Each row is where one point has got to under a steady rotation. How many steps took it there?
The counts run from 0 to 217.
-38 -31 20 -12 -18 -13 -11 1 63 6 12 -31 14 48 11 -30 9 -3 -10 -8 6 -26 7 17 -1 -13 -1 -8 -18 -22 28 45 -41 -23 -> 97
-4 -13 -12 -15 8 -9 -14 8 8 -20 1 2 21 17 -12 11 -60 9 -20 -40 3 5 -26 -7 48 -2 4 -26 17 3 -67 21 20 -48 -> 48
-8 -1 17 -49 -30 -2 -5 -2 27 -43 20 -18 49 18 7 16 -14 9 0 -10 6 0 31 15 20 25 9 -47 -6 -1 3 59 -15 -29 -> 115
-19 17 -8 -63 7 41 -13 19 21 -27 22 -28 36 -17 -7 22 15 23 17 -7 -3 -11 4 4 44 52 2 -13 23 32 -14 23 -5 -11 -> 132
-21 -7 -30 -22 41 20 -26 35 24 9 -1 -22 -32 4 -29 -8 -36 -33 9 -20 -56 -20 -23 3 32 33 -3 1 1 24 -12 -18 17 -4 -> 75
-37 -11 -18 -17 42 21 -30 40 28 31 22 -28 -19 13 -3 -36 -21 -29 4 -11 -29 -27 -33 3 28 11 6 23 15 38 -17 -17 -12 8 -> 77
-15 -15 38 -52 34 -13 18 23 30 -23 19 -24 26 32 17 -11 -42 -9 12 -10 20 -15 -31 25 4 -13 -12 -23 -2 9 -2 43 -35 -1 -> 105
-55 0 -18 -26 -17 15 -33 6 10 4 -4 -33 -5 -3 -43 -3 8 -6 8 -7 -44 -12 17 -23 45 62 -15 -11 8 -3 10 -19 33 -23 -> 144
-17 -8 24 -16 -16 -5 -24 -33 -19 -14 14 -44 -12 43 -8 2 -65 -22 -25 -7 -6 37 19 -23 14 0 10 -37 0 -2 -22 39 -5 -14 -> 41
-40 -20 3 -38 13 20 -32 13 24 32 8 -44 -17 23 -16 -31 -22 -39 9 7 -39 -7 10 3 -7 33 4 5 -24 6 34 23 -49 6 -> 86
-60 -2 -6 -37 11 20 -37 21 -7 23 11 -32 13 -12 -29 -19 -12 -9 24 4 -34 -10 0 -28 33 60 -13 7 8 20 6 -24 -1 -8 -> 146
-42 -14 7 -43 22 30 -14 22 31 18 4 -40 -13 19 -8 -24 -16 -34 16 2 -30 -11 -2 17 -4 25 -1 -2 -20 11 45 26 -56 6 -> 87
-39 -26 -30 1 6 16 -26 11 79 12 -2 -25 -15 32 -23 -21 36 -1 -11 -28 -28 -43 0 14 26 -7 -4 18 -6 -13 8 11 -8 -20 -> 81
-12 16 4 -41 -5 65 -8 11 25 -53 2 -35 -9 20 -18 38 -1 7 -4 -16 -29 24 13 3 36 19 0 -16 22 14 6 -1 27 -20 -> 203
-32 -35 31 -31 2 12 -10 22 2 -18 -12 -9 9 36 -9 -7 -81 -9 -10 -25 -17 26 -18 -7 9 -4 -24 -17 -2 -23 -3 -8 10 -55 -> 31
-17 -38 17 -32 16 -17 15 12 33 -28 -19 16 56 27 -6 9 -42 -7 19 -9 -18 4 -11 4 43 -32 -10 -20 -21 -19 -28 -1 15 -31 -> 178
-55 -23 -3 -12 29 -19 -23 -24 26 19 -14 -33 -24 30 -45 -19 18 -7 8 -2 -34 -32 -5 -26 32 0 -31 12 10 -22 -17 -22 11 6 -> 153
-73 -18 12 -9 13 -15 -26 -24 14 37 6 -49 -17 36 -26 -36 9 -25 -1 16 -24 -15 9 -34 29 1 -10 5 2 -2 7 -3 -10 24 -> 155
-35 -33 14 -18 -24 -13 -11 -1 62 -8 -3 -23 15 46 -6 -20 0 -8 -8 -18 -4 -23 17 19 -1 -3 -6 -19 -27 -36 32 50 -27 -30 -> 98
14 -21 5 -23 -4 21 -25 -2 44 -42 9 -8 40 34 -1 25 2 23 -5 -21 -14 6 10 1 48 -26 -9 7 19 -6 -64 -5 32 -24 -> 195
-13 18 21 -39 -14 68 -24 -11 22 -33 26 -52 1 29 1 27 14 4 -8 5 -15 32 29 -6 28 5 16 -12 17 27 -1 20 -6 6 -> 201
-4 -8 21 -28 -22 7 7 -29 39 -54 -4 -21 23 49 -8 35 -4 -14 1 1 -28 24 40 4 40 -19 10 -40 -15 -7 -4 27 25 -4 -> 186
-29 -34 -25 -5 -11 1 -48 -3 49 23 -14 -30 -21 34 -36 -26 2 -24 -7 -15 -55 -30 21 2 10 21 -9 13 -20 -26 5 5 -12 -17 -> 83
-48 -15 48 -22 -12 31 -12 -12 23 -5 10 -53 -12 57 9 -12 -15 -20 -20 9 -2 29 11 -5 -6 -26 2 -6 -1 -1 37 19 -32 -5 -> 26
-4 -26 23 -12 -9 -59 -8 -9 37 -29 18 -19 17 57 2 -18 -32 -9 -8 -27 -2 -23 -4 12 19 -17 -17 -29 5 -26 -41 22 25 -19 -> 109
-60 -20 38 -28 -4 -12 3 -8 8 1 6 -24 29 33 3 -15 -45 -43 9 26 -18 25 10 -15 24 -9 16 -36 -30 11 27 13 -15 8 -> 173
-5 -27 25 -9 -20 -61 -23 -19 26 -15 32 -25 19 55 5 -25 -40 -15 -10 -13 3 -14 1 0 16 -8 -5 -30 1 -22 -40 22 19 -11 -> 110
14 -8 14 -20 -16 25 -56 -30 9 -10 32 -47 15 45 -6 8 -14 -2 -9 2 -29 30 35 -21 28 -10 6 13 13 3 -61 -5 17 7 -> 198
-13 -8 30 -32 -42 -18 -23 -12 19 -15 47 -35 41 37 22 -13 -18 -7 -9 2 15 0 28 2 14 14 17 -33 -3 6 -2 54 -22 -9 -> 113
-27 -36 39 -31 17 7 -23 16 -6 4 14 -20 27 35 12 -20 -75 -4 -9 -15 7 25 -29 -10 8 -26 -13 -2 7 -8 -29 -1 -23 -35 -> 33
-51 -21 35 -18 -10 -25 -1 -20 2 3 -1 -29 16 40 -7 -16 -42 -46 8 24 -27 23 22 -23 22 -11 6 -32 -34 -7 15 10 1 11 -> 172
-19 -44 22 -26 29 22 -15 -2 50 -11 -20 -17 -5 55 -22 -4 -10 5 1 -19 -28 -4 -4 2 5 -45 -38 25 -2 -39 -20 -15 -7 -28 -> 21
-3 13 -30 -18 -12 12 -19 -25 15 -32 -8 -29 -19 15 -37 37 -14 -9 -22 -26 -27 10 26 -5 47 27 24 -41 2 14 -29 49 20 -17 -> 56
